Which row each row swaps with, under one turn or mirror:
Fevib: 0.45	-1.84	1.21	-1.63	1.43	2.72	-1.44	1.17	1.84	1.85	-1.29	1.20	-1.77	-0.71	-0.85	3.03	-1.27	-0.81
Pufe: -3.94	-3.65	2.87	-0.02	0.80	3.04	1.99	1.88	-2.51	0.41	-0.56	0.27	1.96	0.94	-1.47	0.73	-2.05	1.67
miziv: 0.84	-5.14	1.23	0.93	1.00	4.06	1.65	4.73	-3.16	2.50	1.54	-3.40	-3.03	-1.25	-0.42	1.54	-1.16	0.09
fule: -1.15	-1.41	0.63	-0.19	2.49	2.27	-0.47	1.24	1.37	2.33	0.04	1.52	-1.20	-2.73	0.01	3.05	-1.90	-1.04
dogon: 0.40	-1.17	-1.14	0.68	1.71	-0.55	1.62	3.66	-4.42	0.74	-0.10	-2.83	-3.00	0.47	-0.89	3.98	-1.22	0.77
gul: 0.68	-2.41	1.80	-1.93	-0.22	2.98	-1.51	2.18	1.14	2.74	-1.50	1.74	-2.12	-0.46	-1.27	0.61	-2.19	0.25
Gif: 0.49	-2.69	2.33	-0.50	0.62	3.65	-0.50	-0.25	1.52	2.70	-0.78	1.07	-3.16	-0.42	-1.42	-0.03	-1.30	1.23
zul: 0.78	-1.45	1.59	-0.13	0.37	1.28	0.33	2.20	1.62	3.91	-0.43	1.39	-0.74	-2.05	-0.79	2.46	-2.95	0.91
pagin: 1.27	-0.18	2.01	0.03	0.76	3.03	-1.55	-0.77	-0.14	2.06	-0.10	1.10	-1.25	-0.81	-0.71	1.53	-0.86	-0.01
Vob: -4.88	-3.40	2.79	0.47	1.82	2.39	0.68	2.41	-4.34	-0.64	-0.23	1.46	-1.22	0.12	-2.66	1.16	-0.16	-0.05
vupe: 0.37	-2.44	2.17	-1.90	-0.04	3.48	-0.69	0.50	0.35	3.46	-0.11	1.79	-2.26	-0.59	0.64	0.06	-2.52	1.41
goso: 2.09	-3.26	-0.33	0.40	1.90	0.89	4.07	3.15	-3.59	0.98	0.10	-0.78	-3.27	0.88	-0.91	3.19	-2.01	1.17
fopud: 0.85	-0.17	2.93	0.02	1.29	2.38	-0.39	0.68	1.15	1.99	-1.48	2.15	-1.47	-1.30	-0.47	1.12	-0.69	-0.36
kis: 0.77	-0.74	1.11	-0.09	1.11	3.00	1.35	3.58	1.20	1.50	-0.74	0.97	-1.88	-0.48	-2.73	-0.20	-3.52	1.20
Zif: -2.72	-3.26	2.16	-1.05	0.68	2.90	1.81	1.35	-5.20	0.00	-1.33	1.63	0.31	1.71	-0.85	0.65	-1.88	0.93
bufos: -0.17	-2.37	1.74	0.27	0.67	3.07	-0.05	4.14	-4.11	1.91	2.90	-1.86	-3.00	-1.16	-1.56	3.48	1.00	-1.81
Tima: -3.62	-3.57	2.64	-1.58	0.61	2.04	0.96	1.93	-4.24	1.13	-0.68	2.54	-0.09	0.98	-0.87	1.86	-3.03	2.10
nir: -1.22	-3.37	1.69	1.31	0.25	3.06	-0.41	4.32	-1.96	2.04	2.37	-4.01	-3.97	-1.40	-0.46	2.13	0.27	1.65
bemav: -0.05	-5.50	2.75	1.59	0.02	3.54	-0.09	4.65	-2.45	2.03	0.36	-1.87	-4.52	0.11	0.23	1.43	1.42	0.02
Bur: -4.13	-3.73	1.61	0.36	0.47	3.86	0.94	0.45	-3.47	-0.04	-0.09	-0.87	1.47	2.01	-1.60	1.43	-2.22	1.29
Mudal: -0.39	-0.56	1.91	0.83	1.48	4.66	-1.47	0.23	-1.80	3.76	-0.19	0.60	-1.79	-1.81	-3.18	0.48	0.15	-0.11
tulis: -3.17	-3.95	1.66	-1.76	0.01	1.77	1.41	1.20	-4.37	2.02	-1.33	1.72	0.29	1.92	-1.43	1.27	-2.19	0.63
Lofol: 0.77	-2.67	-0.19	1.99	2.70	-0.26	1.06	3.19	-3.73	2.24	0.32	-1.19	-4.05	2.30	-0.03	3.35	-0.21	0.80
gizes: -4.13	-4.70	2.10	-1.59	2.65	1.55	-0.17	2.12	-2.05	-0.16	-0.21	-0.06	1.54	0.33	-0.53	2.79	-1.15	0.47
Teda: 1.01	-1.44	-0.77	2.00	1.86	0.72	2.14	4.10	-3.06	2.37	-0.69	-2.42	-2.52	0.41	-1.69	4.35	-0.16	0.23
Vebe: 0.99	-1.62	1.24	-0.29	3.12	2.58	-0.49	1.57	1.03	-0.30	-0.64	0.06	-2.21	-1.75	-1.58	-0.12	-2.37	1.46
toso: 1.30	-2.85	1.58	0.53	2.45	0.24	1.98	3.06	-5.28	0.09	0.40	-2.02	-3.53	1.10	-0.98	4.14	-1.71	-0.12
biv: -3.27	-2.75	4.92	0.71	1.13	1.23	-0.13	3.06	-4.31	0.66	-1.30	1.08	-0.57	0.57	-1.25	0.46	-0.77	1.77
luban: -4.18	-4.57	2.63	-0.90	1.55	3.47	1.18	1.61	-3.62	-0.02	0.17	1.43	0.49	0.55	-0.29	3.48	-2.38	1.30
Rodat: -3.97	-3.84	3.05	0.30	0.81	2.73	2.60	2.82	-2.24	0.57	-1.57	-0.01	0.93	0.55	0.40	2.08	-1.85	3.75
ruda: 1.64	-3.13	0.21	1.60	3.32	0.72	0.85	2.36	-3.84	2.49	-1.15	-2.23	-2.61	2.10	-0.02	3.80	-0.01	1.38
kori: -0.18	-3.78	-0.97	2.45	1.93	0.74	0.42	2.31	-2.31	0.91	0.06	-3.81	-2.52	1.06	-0.09	3.30	-2.94	2.77
tigi: -0.50	-3.67	0.69	1.93	1.33	5.02	-1.03	4.67	-2.26	1.71	1.23	-3.38	-3.23	-0.50	0.35	2.16	0.60	0.34
naru: -0.56	-3.57	3.39	1.38	1.20	3.25	0.86	4.67	-2.43	1.42	2.60	-3.95	-3.09	-0.31	1.29	2.59	-0.16	1.47
rubil: 0.90	-2.08	1.09	0.99	3.21	0.28	2.36	2.10	-4.34	0.99	0.81	-2.76	-3.01	0.69	-1.76	4.57	-1.40	0.22
Gato: 0.55	-4.70	0.24	2.11	1.65	4.54	-0.60	4.66	-1.50	1.83	1.45	-2.36	-4.55	0.02	-0.93	2.53	0.38	1.62
salos: -4.01	-3.57	3.34	-1.24	-0.03	1.70	0.76	4.60	-2.80	1.08	0.27	0.70	1.77	1.44	0.31	1.94	-1.41	0.56
mos: 0.00	-3.86	2.22	1.22	0.99	5.07	1.90	3.69	-2.73	2.50	2.65	-3.09	-3.30	0.23	-0.03	2.51	-1.05	-1.31
meti: 0.42	0.09	3.03	-1.46	-0.04	2.02	0.67	2.45	0.80	2.41	-1.54	1.27	-2.05	-0.68	-0.81	2.72	-0.37	-1.30
Mus: -2.62	-2.04	2.17	-0.06	2.03	2.59	0.44	0.16	-3.61	-0.48	-0.37	-1.66	-0.19	2.78	-0.93	-0.29	-3.77	1.13

Swapped with Fevib: luban
Swapped with mos: ruda
Swapped with zul: salos

